Here is a table of points, one per row:
tensor([  84,   25,   25,   37,   21,   -8,  -13,   36,  -74,  -48,  -57,  -38,  -13,  -71,    8,  -48,  -37,  -29,    5,   -8,  -17, -102,   60,  -20])
tensor([  -2,  -19,   23,   77,  -46,  -96,  -11,   35,  -30,  -12,   -7, -127,  -67,  -39,  -76,   32,   11,    1,    6,  -34,   41,  -21,    7,    5])
tensor([ 31,  11, -54,  18,  -8,  41,  73,  47, -33,  25, -31, -59,  15, -62, -16, -21, -35,  13, -63, -25,  59, -46, -55,  22])
tensor([ 65, -11,  -4,  68,  -8, -12, -16,  65, -14, -22, -40, -23,  26, -65,  32,  71, -13, -14, -23, -45, -46,  39, -68, -28])
tensor([   8,  -17,   34,   85,  -62, -102,  -18,   45,  -37,  -31,  -16, -103,  -52,    3,  -50,   28,  -23,   18,  -36,  -57,   67,  -18,   12,   43])
tensor([ 56, -57,  -7,  88,   9,  37,  38,  51, -18, -12,  34, -42,   9, -36,  23,  83, -37, -30,  -8, -18, -16, -16, -24, -50])
tensor([ 43,  30,  12,  83,  12,  15,  -1,  48,  27, -29, -51,   1,   4, -40, -12, -49, -76,  -5, -12, -25, -17,  22,   4, -30])
tensor([ 35, -62,   3,   3, -18,  34,  50,  70, -32,   2,  62, -38,  -9, -11,  14,  34, -45, -36, -27, -20, -18,  -5,  68, -21])
tensor([ 80, -43, -24,  82,   9,  14,   9,  68, -45, -11,  48, -25,  20, -23,  28,  79, -44,  -6, -28, -40, -10,   5, -26, -20])
tensor([ 42,  21,  26,   0,  33,  33, -18, -13, -39, -64, -34, -81, -76, -25,  55,  73, -31, -16,  13,  71,  45,  69, -53,  36])
tensor([ -31,   21,  -11,   -4,  -31,  -10,   33,   46, -121,   -5,  -20,   10,  -43,   -6,  -42,   63,  -61,   32,   10,  -42,   51,  -26,  -59, -106])
tensor([ 49,   4, -29,  38,  11,  37,  87,  57,  -6,  51, -18, -47,   2, -52, -21,  -6, -17,  46, -11,  -2,  70, -52, -48,  19])
tensor([ 49,  48,  39,  41,  45,  20,  25, -40, -77, -40, -24, -46, -77, -31,  32,  55, -15,   4, -19,  50,  24,  83, -46,  43])
tensor([ -8, -43,   9,  -3, -14, -65,  83,  44, -12,  19,  41,   7,  -3, -37,  37,  30, -52,  -8,  -1,  22,  -1,   7,  64,   6])
tensor([ 56,   8,  11,  73,   9,   3,  12,  31,  23, -36, -54,   5,  19, -38,  -2, -42, -49,   9,  35, -36, -20,  16,  -4, -34])
tensor([ -28,  -25,   13,   88,  -30,  -92,   28,   35,  -57,  -26,  -43, -127,  -60,  -32,  -30,   30,   22,    9,    2,  -59,   31,  -15,   -6,    0])
tensor([ 62,  21,  -4,  17,  28,   7,  28,   1, -73, -30, -38, -67, -35, -50, -18,  41, -48,  12,   0,   1, -69, -56,  27,  29])
tensor([ 56, -34,  16,  69,   7, -10,  -6,  44,  -6,  -9, -43, -27,  40, -71,  20,  79, -58,  -3, -19, -47, -30,  38, -67, -34])
tensor([ 47,  24,  29,  48,  17,   8,  -5,  50,  18, -39, -40, -15,  14, -56, -18, -52, -62,   0, -13, -51, -33,  14,  -6, -29])
tensor([ 17, -52, -33,   9, -18, -11,  51,  25, -41,  35, -16, -43,  12, -78, -16, -40, -28,   8, -46,  44,  21, -30, -69,   5])
tensor([ 65,  11,  20,  94,   2, -15, -13,  46,   9,   8,  -4, -11,  57, -30,  11,  75, -21,  -8,  24, -17, -18,  25, -78, -42])
tensor([ 36, -50, -52,  -8, -69, -15,  39,  34, -23,  25, -19, -42,  -6, -53,  13, -30, -14,   9, -34,  38,   2, -34, -71,  18])
tensor([  3, -22, -12,  16,  -7, -91,  89,  77, -10,  15, -14, -25,  16, -12,  29,  -5, -43, -24, -22,  76,  -8, -26, -35,  17])
tensor([ 46,  14,  15,   5,  34,  11,  -5, -10, -72, -18, -34, -65, -28, -30,  15,  68, -37,  46, -13,   1, -45, -54,  16,  26])
tensor([ 57,  27,  20,  14,  51,  20,   2, -37, -32, -58, -24, -90, -72,  -7,  25,  64, -55,  -7,  -9,  77,  34,  57, -64,   6])
tensor([ 42,  43,  24,  75,  30,   3, -20,  57,  25, -32, -30,  -5,  17, -19,  24, -30,  -6,  32, -26, -44, -21,   6, -16, -38])
tensor([ 87, -35,   5,  81,  19,  18,  43,  62, -44,  -4,  53, -36, -13, -50,   8,  59, -61, -39, -57, -36, -14,   4, -12, -28])
tensor([ 75, -49,   5,  88,  14,  25,  75,  55, -46,   3,  15, -40,   0, -29,  43,  63, -46, -52, -19, -45, -20,  -5,  -8, -22])
tensor([ 63, -44,   7,  84,  19,  22,  37,  69, -44, -16,  34, -34,  18, -32,  47,  80, -15, -10, -34, -47, -17,  -6, -30, -30])
tensor([ 69,  14, -29,   5, -32,  20,  70,  53, -17,  46,  -7, -54,   2, -99, -24,   6, -45,  42,  -1, -15,  70, -37, -34,  19])
tensor([ 78, -26,   2,  91,   8,  23,  26,  80, -28,   1,  61, -26,   5, -36,  18,  77, -35, -20,  -6, -20, -14,  -2, -23, -24])
tensor([ 60,  19,  20,  22,  12,  13,  18,   5, -93, -64, -29, -58,   4, -28, -27,  37, -69,   4,  14,  21, -15, -38,  17,  28])
tensor([ 49,  58,  22,  29,  16,  14,  -6, -21, -88, -10,  -1, -45,   6,   1, -30,  42, -54,   3,  -5,  14, -29, -48,   4,  33])
tensor([ 22,  55, -38,   7,  -4,  19,  91,  89, -42, -12, -50, -20,  -2, -67, -56,  79, -43,  12, -17, -14,  66, -53, -24, -49])
tensor([-17,  19,  -1,  -1, -19, -27,  81,  72, -77, -16, -38, -37, -84,  18,   5,  66, -60,  47,  20, -57,   9, -50, -81, -94])
tensor([ 39,  38, -56,  33,  -5,  27,  70,  46, -19,  66, -28, -40,   7, -55,  -4,  11, -23,  32, -30, -27,  70, -42, -30,  29])
tensor([-33, -31,  19,  -1,  25, -68,  62,  50, -21,  29,  17, -19,  20, -38,  18,  -9, -30, -14, -50,  44,  -3, -44, -61,  16])
tensor([ 81,  24,  47,  15,  47,  10,  21, -20, -70, -40, -36, -77, -58,  -7,  12,  56, -26,   6,  -2,  72,  21,  77, -51,  20])
tensor([ 74,  15,   1,  28,   7, -14, -23,  54,  21, -33, -33, -26,   5, -68, -15, -29, -40,   9,  -1, -47, -47,  35, -12, -37])
tensor([ 68,  63,  36,  51,   7,  -5,  46,  11, -93, -36, -23, -68,  -9, -27,   9,  51, -45,  46, -11,  26, -33, -12,  15,  29])
tensor([  66,   54,   23,   61,   20,   -4,  -14,   13,  -30,  -30,  -37,  -34,  -18,  -36,   44,  -37,  -51,   -3,  -13,  -21,  -16, -127,   49,  -21])
tensor([ 56,  70, -51, -12, -19, -13,  57,  69, -43,  30, -31,   7, -60, -69, -38,  93, -28,  18, -26, -32,  43, -52, -19, -45])
tensor([ 36, -50,   5,  57,  -2,  33, 106,  42, -45,  -5,   9, -43,  -7,   1,  38,  29, -33, -58, -74, -24, -25,  -9,  56, -48])
tensor([ 60,  -4,   3,  85,   6,  -1,  -7,  41, -13,  -8, -23,   9,  16, -45,  15,  68, -71, -45, -47, -69, -29,  32, -75,  11])
tensor([ 14,   9,  15,  25,  35,  43,  23,  -6, -63, -36, -44, -55, -29, -19,  -8,  67, -40,  39, -18,  20, -46, -30,  13,  30])
tensor([ 24, -55, -49,  18, -49,  12,  59,  30, -19,  14, -18, -42,  -1, -71,  -6, -30,   6,  30, -27,  49,  18, -37, -65,   1])
tensor([ 51,  36,  33,   7,   0,  15,  34, -36, -90, -65, -25, -53,  -4, -18, -18,  49, -39,   5, -33, -11, -48, -37, -14,  35])
tensor([  76,   44,   -6,   32,   13,   -3,   23,  -10, -105,  -47,  -14,  -50,   -9,  -17,  -19,   36,  -68,   10,    9,   14,  -23,  -13,    8,   47])
tensor([  0, -19,   2, -26,   0, -55,  59,  63, -25,  37,  56, -11,  10,  -4,  13,  16, -41, -53,  -7,  10, -14,   0,  52,   9])
tensor([ 43, -22,  23,  27, -19,  10,  63,  61, -32,  15,  68, -39, -15,  -7,  43,  30, -33, -29, -60,  -7, -12, -16,  67, -39])
tensor([ 61,  44, -20, -13, -17,  -3,  87,  86, -41,   1, -42,  17, -25, -48, -44,  78, -32,  22,  11, -38,  59, -58, -32, -11])
tensor([ 34,  53, -53,   7, -19,  14,  94,  73, -18,   4, -56, -11, -15, -52, -24,  93, -18,  31, -18, -30,  60, -51, -13, -24])
tensor([ 11, -23,  -8,  24, -24,   2,  66,  57, -47,  32,  -4, -39,   8, -83,  15, -44, -16,  17, -35,  26,  30, -27, -72,  39])
tensor([ 54,  58, -33,   1, -42,  -7,  87,  50, -39, -17, -38,  -3, -13, -79, -15,  75, -41,  25, -30, -50,  78, -54, -25, -15])
tensor([ 68,  17,   9,  50, -11, -19, -18,  22,  22, -24, -59, -14,  15, -41,  19, -23, -53,  17, -25, -54, -37,  15, -14, -48])
tensor([-10,  -4,   0,  10, -40, -86,  55,  27, -10,  37,  17, -35,  17, -46,  33,  -2, -28, -13, -46,  69, -14, -43, -55, -12])
tensor([-10, -16, -13,   4, -15, -91,  72,  36,  -6,   3,  44, -24,  -8, -77,  16,  -3, -49,   4, -57,  57, -20, -30, -41,   2])
tensor([  2,  34,   2, -15,  -3,  -5,  72, 112, -92, -25, -29,  -7, -88, -24, -54,  60, -45,  21,  -5, -30,  17, -40, -64, -88])
tensor([ 33,  14,  24,  60,  24,  22, -10,  45,  36, -26, -25,   4,   2, -58, -18, -30, -40,   6,  16, -43, -33,  18, -19, -24])
tensor([ 65,   2,  16,  89,   8, -14,   2,  49, -12,  -3, -11, -15,  32, -68,  10,  75, -36, -28, -12, -40, -29,  34, -72, -24])
tensor([-23, -52,  30, 120, -12, -72,  18,  24, -21,   6, -36, -97, -80, -42, -92,  30, -12,  20, -21, -26,  50,  -7,  31,  18])
tensor([-10, -43,  -3,   1,  -9, -80,  57,  28, -23,  -8,  39,   3,  19, -34,  16, -10, -30,   4, -35,  44,   6, -40, -60,  18])
tensor([ 58, -35,   5,   9,  -4,   9,  70,  39, -31,  18,  68, -30, -16,   5,  32,  38,  -7, -32, -53, -49, -37, -15,  52, -25])
tensor([ 70, -19, -35,  87,  11,  -5,  -6,  44, -11, -30, -25,  -9,  19, -41, -10,  64, -30, -29, -41, -40, -44,  40, -72, -27])
tensor([ 62,  27,  19,  34,  27,   4,  30, -20, -83, -41, -12, -42,  -2, -11,  -8,  60,  -5,  53,  25,  19, -32, -33,   7,  23])
tensor([ -16,   28,  -26,   15,  -11,  -30,   57,   57, -102,    6,  -18,  -29,  -94,  -14,  -42,   46,  -60,   14,   37,  -32,   17,  -30,  -69, -108])
tensor([ -54,   -8,  -18,   65,  -32,  -70,   24,   25,  -77,  -26,  -22, -124,  -72,  -25,  -39,   16,  -58,   -9,    4,  -76,   16,  -18,  -40,   -9])
tensor([ 33, -50, -33,  14, -41,   6,  48,  23, -17,  43,   0, -19,  -4, -48,   4, -26,   9,  36, -13,  29,  20, -48, -73,  31])
tensor([  11,   30,   17,   -9,  -36,  -21,   51,   38,  -97,    9,  -24,   14,  -71,   -2,  -55,   62,  -71,   10,   -6,  -42,   38,  -48,  -71, -101])
tensor([ -11,   -4,   31,   90,  -33,  -84,   26,   34,  -17,  -12,  -13, -109,  -83,    5,  -60,   23,  -10,  -11,  -16,  -71,   18,  -40,  -20,   44])
tensor([ 58,  31,   8,  51,  15,  -8,  -5,  30,  47, -25, -22, -21,   3, -57,  -2, -24, -41,  22,  10, -46, -43,   7, -14, -42])
tensor([ 56,  50,  26,  41,  14,  22,  30,  30, -71, -42, -32, -59, -21,  -9, -12,  50, -50,  21, -11,  38, -37, -33,  21,  39])
tensor([ 76,   4, -39,   1, -36,  10,  61,  45, -33,  33, -22, -61,  18, -68, -13,  -8, -25,  35, -35, -24,  66, -38, -45,  19])
Along one direction, these points spread out more than along any other. Take the direction at right angles to it along which they spread out most. Go by this last direction. How far along it is each point below, from 0 to 99? 50 is the average, and the first point above lies past it. One standard deviation of the points above along it is 16.
tensor([-12, -39, -33,  12,   2, -73,  61,  42, -34,   7,  10, -18,   7, -51,  -6, -22, -46, -18, -65,  66,  -8, -22, -45,   5]) >> 33
tensor([-23, -46, -37,  -6,  11, -65,  53,  32, -44, -16,  27,   1,  36,  12,  36,  17, -32, -32, -40,  14,  15, -10,  43, -11]) >> 36
tensor([ 51, -49, -14,  54,   8,  36,  34,  45, -11, -29,  35, -59, -12, -60,  18,  82, -45, -62, -42, -49, -42, -20, -39, -42]) >> 36
tensor([ 92, -44,  44,  95,   8,  13,  47,  44, -59,  20,  26, -32,  16, -45,  17,  59, -80, -52, -32, -28,   5,  -3, -20, -38]) >> 37
tensor([-28, -27,  -6,   9,  42, -54,  89,  58, -27,  -4,  54,  -7,  12, -15,  15,  10, -23, -25, -29,  20,  -9, -11,  39,  -4]) >> 35
tensor([  38,   32,   32,   36,   45,   10,   42,  -14, -101,  -60,  -33,  -66,   12,  -30,   -3,   50,  -11,   31,   -7,   13,  -33,  -41,   -2,    7]) >> 74
tensor([ 30,  43,  33,  36,   7,  24,  20, -15, -72, -40, -26, -53, -17, -49,  -3,  57, -33,  15,  -2,  21, -36, -51,  18,  20]) >> 72
tensor([ 49,  21, -28,   1, -27,  37,  95,  55, -10,  18, -50, -68,  15, -45, -22,  -4, -22, -11, -50, -31,  46, -56, -60,  20]) >> 41
tensor([ 74, -17,  10,  87,  -6,  28,  33,  45, -25,  -7,  61, -31,   6, -33,   0,  68, -40, -59, -30, -30, -27, -15, -41, -32]) >> 36
tensor([  51,    8,    7,   62,   42,    6,    2,   -7,  -55,  -68,  -38,  -16,   -8,  -77,    0,  -54,  -37,   -1,   11,  -23,  -11, -110,   52,  -35]) >> 56
tensor([ 46,  28,  -7,  34,  12,   9,  21,  -3, -73, -46, -31, -79,   4, -39,  -3,  49, -76,  30,  15,  23, -34, -53,  29,   9]) >> 70
tensor([  5, -22, -33,  -1,   7, -87,  69,  14, -52,  16,  40,  -4,   1, -30,  20,   1, -62, -52, -59,   7,  -5,   4,  45, -11]) >> 36
tensor([-12, -54, -29, -24, -17, -89,  43,  40, -16,  -5,   0, -17,  21, -17,  50,  10, -38, -12, -31,  40,   4, -39, -40,  17]) >> 34
tensor([ 39, -19,  11,  68,  32,   0, -23,  37,   5,   8, -26, -28,  21, -70,  20,  80, -60, -23, -39, -52, -32,  14, -79, -35]) >> 37
tensor([ 23, -44, -20,  30, -25,  21,  57,  39, -46,  -3,  53, -40,  29,  -3,  33,  40, -26, -39, -13,  -9,   9,   6,  75, -54]) >> 36
